In the rows, zero is written as 128.
Rotation paths and how fast each direction turns (deg/step):
Each turn is a multiple of 5 degrees from 10 to 175, or 0.
Each row of a path follows its step; steps can be skipped.
Rotation 1:
step 0: 123 114 140 124 122  83 139 138 135 101 157 161 107 119 119 121 130 109 129 114 111 155 107 123 143 153 145 109 115 109 149 146 150 126 110 137 108 112 165 110 122 110  86  98 110 163 150 157 125 141 126 177 117 116 142
step 1: 163 114 105 141 146 129 125 125 139 116 159 119 110 145  96 136 119 142 142 114 136 120 165 139 142  94 137 101 130 136 161 144 112 122 160  93 128 142 120 129 125 164 142 147 119 111 125 145 124 136 144 166  79 168 147
step 2:  95 150 128 106 137 129 125 158 104 153 143 131 146 137 128 107 138 105 132 145 113 164 108 101 112  90 106 178 134 139 154 147 118 143 140 125 144 106 168 141 139 161 123 137 170 117 132 142 106 129 114 149 106 121 129
step 3: 159  93 139 118 130 139 103 142  95 124 126 125 159 137 144  68 113 127  92 105 106 114  96 120 147 140 132 137 140 131 131 127 144 111 139 107 135 136  95 149 105 158 136 153 111 127 133 142 165 134 150 150 160 123 131
step 4: 135 131 132 122 168 132 143 156 128 162 176 129  97 120 112 154 126 136 138 121 124 132  76 134 158 130 126 139 138 120 111 113 108 148 142 102 107 118 117 140 108 123 163 103 117 140 133 154 133 140 102  83 128 106  94
step 5: 150 148 106 151 119 156 120 140 146 110 154 131 162 135 117 113 137 163 133 161 120 129 104 122 105 182 121 113 140 147 116 132 121 123 110 114 119  70 151 124 139 130 117 121  97  89 102 109 149 123 134 129 120 150 115
step 6: 106 136 115 124 138 147 104 102 151 122 111 155 120 159 148 139 170 117 124 155 152 130 111 140 110  86 152 140 139  93 111 120 129 129 164 115 141 117 121 147 159 106 152 122 108 135 126 152 127 128 167 130 157 154  98
step 7: 126 124 137 140 102 172 137 109 126 128 119 146 150  75 111 112 154 149 141 118 138 127 106 134 130 109 114 104 132 141 155 107 121 160 140 147 168 112 113 142 101 115 130  96 141 147 130  88 123  94 116 140 156 121 140
step 8: 130 122 160 121 119 142 133 174 140 140  77 162  67 145 117 129 126 128 124 134 123 105 115 127  95 153 117 115 139 115 129 153 131 141 117 114 125 167 105 114 127 120 128 146 122 137  81 119 118 100 114 119 142 148 127
step 9: 105 149 125 125 149 117 152 150 111 112 123 107 122  97 136 146 149 140 136 124 106 128 142 174 124  92 154 114 119 136 107 160 142  95  96  99 139 108 111 104 155 113 111  97 120 120 126 121 144  95 126 120 135  95 160
step 10: 139 148 137 144 136 115 103  94 103 150  77 121 120 143 133 148 154 151 161 132 159 119 157 125 124 127  92 115 164 120 143 129 110 102 150 151 108 133 128 132 136 148  95 152 129 113 130 121 177 131 122 109 111 110 135
119 133 137 122 132 117 128 135 121 130 129 133 119 131 126 129 136 132 134 133 143 125 125 132 125 135 129 134 128 120 126 126 126 123 129 140 128 130 133 133 124 133 128 124 133 131 122 139 123 135 128 130 131 131 124 => 175
128 118 135 123 134 138 128 135 130 132 118 129 125 115 122 123 121 128 125 120 122 120 131 131 119 122 130 137 124 132 128 134 134 128 129 134 130 122 127 128 132 142 135 131 135 128 126 132 125 128 125 125 132 127 131 => 65
129 130 124 137 115 137 120 126 124 132 127 127 127 129 130 129 125 131 128 137 132 137 138 126 132 123 123 137 121 120 130 138 129 119 137 133 137 127 134 133 129 127 135 124 124 120 129 133 131 130 122 129 134 128 132 => 85
136 136 134 137 134 127 134 132 131 116 132 119 120 122 122 135 132 128 131 135 118 131 128 126 121 128 127 127 124 127 119 131 128 124 126 128 118 127 129 131 128 126 137 127 123 124 119 133 127 126 128 132 118 133 139 => 90
131 136 132 122 120 125 128 125 140 121 134 127 128 126 125 126 131 121 131 131 114 124 129 133 129 129 130 123 137 118 140 124 126 125 135 136 137 129 127 115 134 133 133 126 128 129 127 127 122 130 124 128 133 132 125 => 55
118 120 127 135 128 135 130 124 133 120 133 126 128 124 132 127 120 121 120 141 137 124 121 135 119 137 128 127 131 126 127 121 131 136 129 128 135 131 130 135 133 129 134 119 126 130 128 124 136 132 128 119 124 130 129 => 40
Rotation 2:
step 0: 114  98 128 115 116 156 125 140 135 115 119 141 121 107 123 105 172 123 145 105 121 122 120 169 167 158 122 152 112 133 143 125 118 123 131 156 119 107 122 144 109 150 141 124 102 135 116  87 131 145 137 124 100  71 126
step 1: 128 100 140 134 142 150 146 117 113 125  73  95 133  90 146 129 153 119 129  98 154 149 154 156 151 118 105 144  94 136 130 131 157 128 115 160 133 113 127 116 133 138 129 129 127 124 111 140 116 136 140 151  93  94 129
step 2: 127 125 133 110 138 123 119 114 137 164  92 113 176 117 129 115 129 132 126 104 129 128 145 171 133 124 111 157 136 124 133 132 154 113 161 142 115 127 120 111 146 108 102 128 128 146 148 165 157 103 161 154  94 102 151
step 3: 129 128 102 114 161 123 156 110 155 112 130 117 134 131 113 123 111 154 137 110 133 118 110 153 156 111 118 159 130 109 118 148 142 115 145 137 108 124 138 125 141 135 107 119  67 131 142 137 139  86 188 128 113 138 125
step 4:  97 122  86 120 174 134 148 134 147 109 108 118 115 119 113  78 116 139 133 143 147 130 107 123 145 121 129 131 116 106 154 138 107 152 157 144 118 118 135 115 108 136 124 109  88 154 118 130 152 156 150 112  96 121 147
step 5: 111 127 114  97 140 131 139 126 128 125 115 100 118 128 157 101 151 132 105 137 134 159 144 159 167 133 122 116 149 133 123  99 115 104 138 162 140 132 151 129 118 121 137 109 101 162 111  98 128 169 143 113  79 118 125
step 6: 128 104 126 107 154 135 120 120 132 152 119 126 130 113 160 118 107 112 138 106 117 153 152 125 165 111  91 100 139 169 113 108 162 135 130 167 162 108 106 131 141 118 124 103 110 149 112 131 141 143 163 136 117 106 118
step 7: 137 112 129 102 167 157  86 118 145 136 120 133 155 109 111 126 121 128 136 120 107 114 138 134 143 163 131 118 109 158 113 111 169 121 154 136 101 128 128 118 149 121 156  94 114 128 132 122 156 111 181 137 112 110 122
step 8: 109 111 118 135 167 181 147  94 125 113 118 109 121 121  91  94  98 130 132 127 114 106 109 144 154 144 142 128 118 128 116 122 141 119 114 160 117 136 134 140 143 143 146 145 111  98 146 137 142 106 154 126  89 100 122
step 9: 109 163 102 140 155 149 149 120 109 151  70 102 142 107 121  94 145 116 126 130 119 139 119 116 140 116 133 117 120 124 134 119 120 152 121 135 115 144 125 157 118 123 133 139 103 139 128 124 134 100 141 121  58 112 143
step 10: 125 125  92 150 147 108 129 119 127 175  98 118 134 131 137 118 162 150 117 128 140 159 121 146 151 116 138 129 153 143  87 109 120 118 126 163 133 135 118 143 140 134 119  86 114 154 131 152 143 104 136 103  84 145 120
119 140 135 121 122 119 125 137 134 129 127 133 126 120 121 123 139 125 128 124 121 134 127 127 120 133 130 122 131 127 135 128 134 129 140 123 124 134 124 135 122 121 128 130 125 125 132 123 132 129 134 132 125 121 132 => 160
124 125 127 119 132 125 117 143 123 127 137 137 125 130 127 130 131 133 124 133 127 137 130 127 132 127 135 132 131 136 129 132 129 131 123 127 138 120 123 122 133 136 130 130 129 136 123 123 119 134 129 129 121 124 123 => 60
123 122 132 121 133 118 130 126 130 131 122 133 121 135 123 133 125 124 125 138 130 121 133 121 133 130 123 136 132 115 131 133 129 126 127 132 134 138 131 135 128 117 133 118 128 133 120 130 121 131 133 129 132 130 131 => 45
131 129 127 122 117 125 128 127 126 126 141 130 116 132 124 122 126 132 125 126 116 125 134 140 130 130 121 136 133 123 120 121 122 120 118 134 129 132 131 134 125 130 125 133 129 129 134 131 137 125 129 128 125 123 124 => 135
131 131 133 127 126 128 129 126 127 120 120 124 119 133 125 132 136 132 119 132 132 139 137 132 126 124 134 124 126 131 125 130 127 117 130 126 127 126 133 128 133 130 134 123 115 115 121 128 128 119 131 131 133 131 118 => 160
120 130 126 126 116 137 124 133 121 131 127 120 123 127 125 131 122 133 124 127 141 130 133 127 136 125 124 121 126 121 138 128 128 128 124 127 125 135 132 128 126 132 125 128 136 116 121 123 128 132 128 119 117 124 134 => 90
128 131 133 120 125 132 143 132 125 117 126 130 129 126 119 129 125 137 123 132 125 113 123 122 133 136 131 126 132 133 134 128 122 130 129 130 128 118 125 126 123 130 136 132 120 129 127 132 130 120 125 122 125 132 137 => 80
